Here are some points:
0.036 -0.260 0.852 0.307 0.808 -2.682 0.738 1.193 -0.956 -1.648 -0.361 1.506 -0.576 -0.294 1.136 -0.940
-0.029 0.452 0.548 -0.509 0.065 -0.741 0.523 0.421 0.340 -0.950 0.292 0.049 0.446 0.163 0.435 0.288
-0.203 0.285 -1.382 -0.584 -1.025 3.375 -1.533 -1.839 0.580 2.412 -0.028 -1.565 0.108 -0.047 -1.728 0.758
-0.178 0.876 -0.022 -0.516 -1.026 2.121 0.118 -0.747 1.178 1.435 0.956 -1.593 0.817 0.035 -0.711 1.163
-0.035 0.879 -0.238 -0.466 -0.821 2.309 -0.160 -0.845 1.273 1.647 0.831 -1.589 0.837 -0.117 -0.852 1.021
-0.346 -0.212 0.170 -0.497 -0.450 -1.407 0.179 0.184 -0.050 -1.390 -0.151 -0.470 0.046 -0.294 0.080 -0.149
-0.162 0.361 -0.677 -0.452 -0.877 0.879 -0.223 -0.894 0.275 0.372 0.052 -1.568 0.096 -0.110 -0.784 0.344
-0.181 0.029 -1.081 -0.398 -0.830 1.443 -1.199 -1.881 0.140 0.574 -0.092 -1.644 -0.262 -0.167 -1.745 0.199
-0.079 -1.638 -0.025 -0.027 0.406 -2.744 0.163 0.855 -1.356 -1.586 -1.246 1.341 -0.932 -0.146 0.495 -1.356
-0.021 -0.098 0.416 0.009 0.362 -2.726 0.591 0.861 -0.618 -1.506 0.079 0.883 -0.019 -0.095 0.791 -0.496
-0.258 0.420 -1.121 -0.606 -0.848 2.099 -0.807 -1.503 0.619 1.189 -0.069 -1.647 0.068 -0.203 -1.497 0.564
-0.071 -1.478 0.072 -0.071 0.398 -2.582 0.053 0.747 -1.395 -1.769 -1.337 1.218 -0.707 -0.253 0.553 -1.473
-0.049 0.884 -1.269 -0.528 -0.820 3.723 -0.947 -1.807 1.078 2.719 0.283 -1.615 0.363 -0.260 -1.683 1.100
0.880 -0.465 1.740 2.031 2.207 -2.685 1.610 2.539 -1.278 -1.448 -0.306 3.306 -0.574 0.383 2.210 -1.140
-0.206 0.718 -1.163 -0.351 -0.899 3.376 -1.297 -1.853 0.879 2.468 0.358 -1.691 0.438 -0.410 -1.877 1.066
-0.247 0.272 -1.170 -0.463 -0.743 3.919 -1.947 -1.693 0.694 2.435 -0.021 -1.659 -0.095 0.051 -1.667 0.542
-0.149 0.231 0.256 -0.434 -0.082 -0.891 0.346 0.378 0.042 -0.984 0.339 0.060 0.173 0.182 0.301 0.260
0.295 0.426 0.755 0.000 0.439 -1.533 0.864 0.849 0.068 -1.604 0.531 0.521 0.401 0.155 0.869 0.075
-0.239 -0.193 -0.563 -0.445 -1.070 -0.699 -0.485 -0.789 -0.376 -1.035 -0.444 -1.362 -0.282 -0.121 -0.799 -0.239
-0.247 -0.078 -1.324 -0.323 -1.023 2.432 -1.647 -1.901 0.216 1.643 -0.556 -1.607 -0.170 -0.252 -1.735 0.337
-0.366 -0.488 -1.194 -0.447 -0.831 2.946 -2.331 -1.845 0.096 1.617 -0.811 -1.445 -0.610 -0.142 -1.614 0.029
0.390 -1.044 1.308 1.537 1.815 -2.579 1.172 2.034 -1.354 -1.540 -0.718 3.110 -0.924 -0.098 1.945 -1.504
-0.151 0.374 -1.201 -0.380 -0.990 3.424 -1.542 -1.829 0.714 2.449 -0.085 -1.489 0.102 -0.290 -1.540 0.778
0.429 -0.834 1.118 1.438 1.630 -2.762 1.169 1.879 -1.386 -1.481 -0.488 2.637 -0.729 -0.134 1.631 -1.415
0.542 -0.462 1.285 1.575 1.597 -2.598 1.392 2.093 -1.114 -1.528 -0.231 2.721 -0.441 0.213 1.702 -1.123
-0.121 0.181 -1.320 -0.563 -0.839 4.005 -2.113 -1.915 0.693 2.567 -0.278 -1.849 -0.103 -0.288 -1.516 0.578
-0.049 -1.639 -0.104 0.326 0.680 -2.718 0.273 1.054 -1.425 -1.481 -1.419 1.700 -0.860 -0.299 0.773 -1.520
-0.201 -0.673 -1.259 -0.386 -0.843 2.026 -2.164 -1.916 -0.191 1.021 -0.807 -1.647 -0.723 -0.259 -1.776 -0.293
-0.282 1.627 -0.879 -0.509 -0.786 4.895 -0.369 -1.715 2.170 3.939 1.505 -1.451 1.438 -0.118 -1.315 2.174
-0.224 0.930 0.069 -0.503 -0.666 0.984 0.264 -0.119 0.938 0.722 0.775 -1.138 0.679 0.021 -0.208 0.808
0.273 0.538 0.636 0.025 0.564 -1.785 0.930 0.973 0.033 -1.613 0.556 0.879 0.280 0.411 0.697 0.303
-0.099 -0.096 -1.256 -0.412 -1.051 3.624 -2.484 -1.772 0.315 2.355 -0.436 -1.597 -0.452 -0.146 -1.821 0.180
-0.157 -0.306 -1.242 -0.727 -0.787 1.204 -1.455 -1.652 -0.052 0.520 -0.474 -1.583 -0.483 -0.204 -1.535 -0.084
-0.042 0.053 0.289 -0.331 0.162 -1.981 0.546 0.569 -0.430 -1.650 0.061 0.411 -0.255 -0.158 0.482 -0.213
-0.358 0.589 0.089 -0.497 -0.548 0.343 0.168 -0.198 0.440 0.156 0.637 -0.971 0.545 -0.006 -0.121 0.577
-0.115 -0.291 -1.309 -0.531 -0.976 1.286 -1.389 -1.731 -0.203 0.443 -0.654 -1.697 -0.327 -0.159 -1.707 -0.188
-0.241 0.990 0.049 -0.481 -0.833 1.362 0.149 -0.301 0.997 1.008 0.794 -1.442 0.808 -0.050 -0.192 1.118
0.657 -0.927 1.210 1.638 2.082 -2.654 1.413 2.193 -1.344 -1.621 -0.266 3.193 -0.784 0.235 1.894 -1.352
Then 16 other points, each followed by its number:
-0.318 -1.302 0.030 -0.215 0.323 -2.647 0.292 0.557 -1.376 -1.637 -0.979 1.126 -0.863 -0.282 0.421 -1.659 0
0.485 -0.018 1.212 0.725 1.210 -2.651 1.124 1.353 -0.450 -1.686 0.264 1.670 0.095 0.343 1.474 -0.349 1
-0.163 1.131 -1.117 -0.535 -0.826 4.510 -0.764 -1.796 1.777 3.355 0.989 -1.428 0.944 -0.114 -1.641 1.658 2
0.974 -0.463 1.928 2.227 2.252 -2.747 1.705 2.796 -1.202 -1.471 0.098 3.620 -0.386 0.523 2.452 -1.051 3
-0.192 0.863 -0.009 -0.563 -0.808 1.758 0.189 -0.475 1.149 1.067 0.901 -1.594 0.896 0.087 -0.233 1.041 4
-0.298 -0.113 -0.852 -0.395 -0.910 0.597 -0.771 -1.155 -0.050 0.038 -0.220 -1.545 -0.062 -0.288 -1.208 0.039 5
-0.060 0.312 0.450 -0.566 0.031 -1.104 0.568 0.328 0.026 -1.242 0.401 -0.068 0.250 0.016 0.401 0.136 6
-0.170 0.773 -0.292 -0.446 -0.830 1.974 -0.164 -0.928 1.028 1.289 0.632 -1.758 0.640 -0.194 -0.824 1.022 7
-0.326 -0.088 -0.013 -0.456 0.107 -2.058 0.436 0.267 -0.421 -1.565 -0.099 0.090 -0.070 -0.065 0.367 -0.210 8
0.031 -1.213 0.932 1.273 1.274 -2.732 0.994 1.842 -1.311 -1.567 -0.859 2.652 -0.803 -0.436 1.571 -1.558 9
0.630 0.824 1.517 0.765 1.347 -1.678 1.526 1.827 0.453 -1.380 1.023 1.477 0.679 0.928 1.729 0.566 10
-0.256 -0.392 -1.307 -0.424 -0.973 2.042 -1.821 -1.747 0.027 0.995 -0.536 -1.671 -0.582 -0.200 -1.748 -0.214 11
-0.131 1.159 0.324 -0.543 -0.470 1.428 0.263 0.023 0.999 0.829 1.079 -0.991 0.985 0.229 0.109 1.137 12
-0.135 -1.413 -0.027 0.046 0.340 -2.518 0.167 0.627 -1.323 -1.588 -1.105 1.059 -0.891 -0.135 0.457 -1.405 13
-0.329 0.116 -1.031 -0.421 -0.807 0.861 -0.804 -1.374 0.360 0.129 -0.164 -1.539 -0.110 -0.286 -1.284 0.215 14
-0.369 -0.359 -0.264 -0.480 -0.738 -1.304 -0.272 -0.301 -0.243 -1.457 -0.241 -0.971 -0.511 -0.423 -0.350 -0.381 15
Which two of these numbered points are nearest to each point below, ignoring the direction in which the first points spread most? Their numbers follow each, nearest first.
-0.121 0.425 0.251 -0.484 -0.198 -0.656 0.251 0.100 0.046 -0.871 0.245 -0.436 0.045 -0.089 0.247 0.218 > 6 8
1.026 0.561 1.543 0.969 1.669 -2.515 1.416 1.762 0.110 -1.544 0.702 1.848 0.622 0.732 1.817 0.165 > 10 12
0.909 0.618 1.306 0.792 1.326 -2.145 1.492 1.785 0.251 -1.404 0.699 1.812 0.697 0.855 1.650 0.370 > 10 12
-0.065 -0.904 -0.137 -0.547 -0.105 -2.642 -0.189 0.114 -1.196 -1.701 -0.851 0.492 -0.819 -0.262 -0.045 -1.227 > 0 13
-0.146 0.204 -1.093 -0.397 -0.966 1.460 -0.922 -1.524 0.372 0.809 0.196 -1.637 -0.139 -0.234 -1.377 0.377 > 14 5
0.333 0.123 1.031 0.319 0.850 -2.729 1.160 1.255 -0.225 -1.525 0.220 1.392 0.199 0.422 1.191 -0.004 > 1 7
0.456 0.260 1.019 0.533 0.976 -2.664 1.070 1.324 -0.374 -1.597 0.249 1.457 0.023 0.230 1.143 -0.280 > 1 7
0.848 -0.193 1.602 1.610 1.938 -2.638 1.746 2.277 -0.788 -1.505 0.013 2.883 -0.153 0.568 2.025 -0.612 > 3 2
-0.299 0.759 0.431 -0.477 -0.419 0.573 0.542 0.060 0.662 0.301 0.673 -0.872 0.591 0.290 0.156 0.597 > 4 7
Now 16 new points, numbered from 0 again:
0.432 -0.686 1.163 1.317 1.623 -2.681 1.337 1.917 -1.412 -1.578 -0.437 2.799 -0.744 0.161 2.005 -1.138 0
0.078 1.142 0.435 -0.528 -0.017 0.653 0.710 0.293 0.951 0.380 1.021 -0.443 0.888 0.306 0.396 1.001 1
-0.085 -1.129 0.290 0.541 0.889 -2.589 0.429 1.212 -1.328 -1.501 -1.025 1.962 -0.810 -0.175 1.022 -1.567 2
0.248 0.761 0.555 -0.221 0.440 -0.538 1.205 0.695 0.672 -0.506 0.923 0.315 0.693 0.453 0.735 0.616 3
-0.149 -0.404 -1.259 -0.541 -0.845 2.154 -1.949 -1.761 0.131 1.040 -0.428 -1.492 -0.409 -0.248 -1.604 -0.016 4
-0.076 -0.804 0.527 0.076 0.499 -2.474 0.454 0.811 -1.448 -1.579 -0.734 1.200 -0.854 -0.212 0.941 -1.203 5
-0.214 0.901 -0.110 -0.476 -0.793 1.239 0.147 -0.349 0.988 0.755 0.714 -1.548 0.567 -0.001 -0.207 0.908 6
-0.017 -1.556 0.935 1.203 1.516 -2.596 0.773 1.843 -1.328 -1.595 -1.183 2.849 -0.775 -0.364 1.557 -1.561 7
-0.362 1.462 -0.003 -0.332 -1.063 3.539 0.246 -0.709 2.061 2.773 1.332 -1.488 1.448 0.309 -0.407 1.926 8
0.745 0.043 1.479 1.218 1.617 -2.594 1.470 1.980 -0.667 -1.531 0.341 2.223 -0.048 0.395 1.702 -0.679 9
-0.337 -1.685 0.264 0.464 0.670 -2.729 0.061 0.993 -1.405 -1.687 -1.293 1.894 -0.859 -0.210 0.839 -1.492 10
0.883 -0.064 1.487 1.624 1.880 -2.584 1.640 2.275 -0.812 -1.488 0.173 2.585 -0.164 0.595 1.951 -0.414 11
-0.121 -2.542 0.000 0.459 0.602 -2.606 0.030 0.944 -1.417 -1.538 -1.218 2.113 -0.969 0.012 0.614 -1.607 12
-0.278 0.189 -0.623 -0.584 -0.943 0.261 -0.481 -0.703 0.251 -0.074 0.075 -1.617 0.015 -0.130 -0.773 0.230 13
0.968 -0.295 1.647 1.850 2.300 -2.600 1.771 2.688 -0.727 -1.591 0.169 3.316 0.086 0.615 2.339 -0.820 14
-0.239 -1.193 0.304 0.395 0.817 -2.618 0.583 0.934 -1.612 -1.584 -1.101 1.601 -0.903 -0.200 0.773 -1.468 15
Which two of these numbered points are nearest to each point below, ignoring the direction in which the first points spread most? Their numbers follow each, nearest first.
-0.250 -0.837 0.532 0.245 0.741 -2.685 0.708 0.838 -1.334 -1.474 -0.624 1.399 -0.807 -0.164 0.913 -1.194 > 5 15
-0.179 1.397 0.186 -0.452 -0.559 2.085 0.321 -0.209 1.416 1.495 1.139 -1.263 1.053 0.086 -0.159 1.241 > 1 3
-0.160 -1.165 0.049 -0.257 0.197 -2.872 0.261 0.722 -1.181 -1.513 -1.044 1.120 -0.853 -0.207 0.406 -1.620 > 15 5
0.643 -0.236 1.578 1.606 1.829 -2.671 1.640 2.235 -0.793 -1.729 0.157 3.090 -0.134 0.451 2.151 -0.788 > 11 14
-0.194 -0.215 -1.302 -0.511 -0.959 3.635 -2.455 -1.737 0.327 2.120 -0.415 -1.615 -0.505 -0.287 -1.585 0.139 > 2 4
0.432 1.254 0.618 -0.516 0.061 0.880 0.846 0.571 1.087 0.756 1.079 -0.243 1.212 0.476 0.536 1.156 > 1 3
-0.344 -0.115 -0.183 -0.474 -0.887 -0.611 -0.079 -0.532 -0.039 -0.795 0.019 -1.120 -0.176 -0.117 -0.508 -0.194 > 13 5
-0.207 -2.102 -0.146 0.101 0.227 -2.607 -0.097 0.548 -1.384 -1.486 -1.401 1.426 -0.884 -0.171 0.370 -1.508 > 12 10
-0.090 0.226 -0.057 -0.531 -0.571 -0.297 -0.040 -0.355 0.214 -0.529 0.261 -0.983 0.160 -0.180 -0.213 0.282 > 13 6
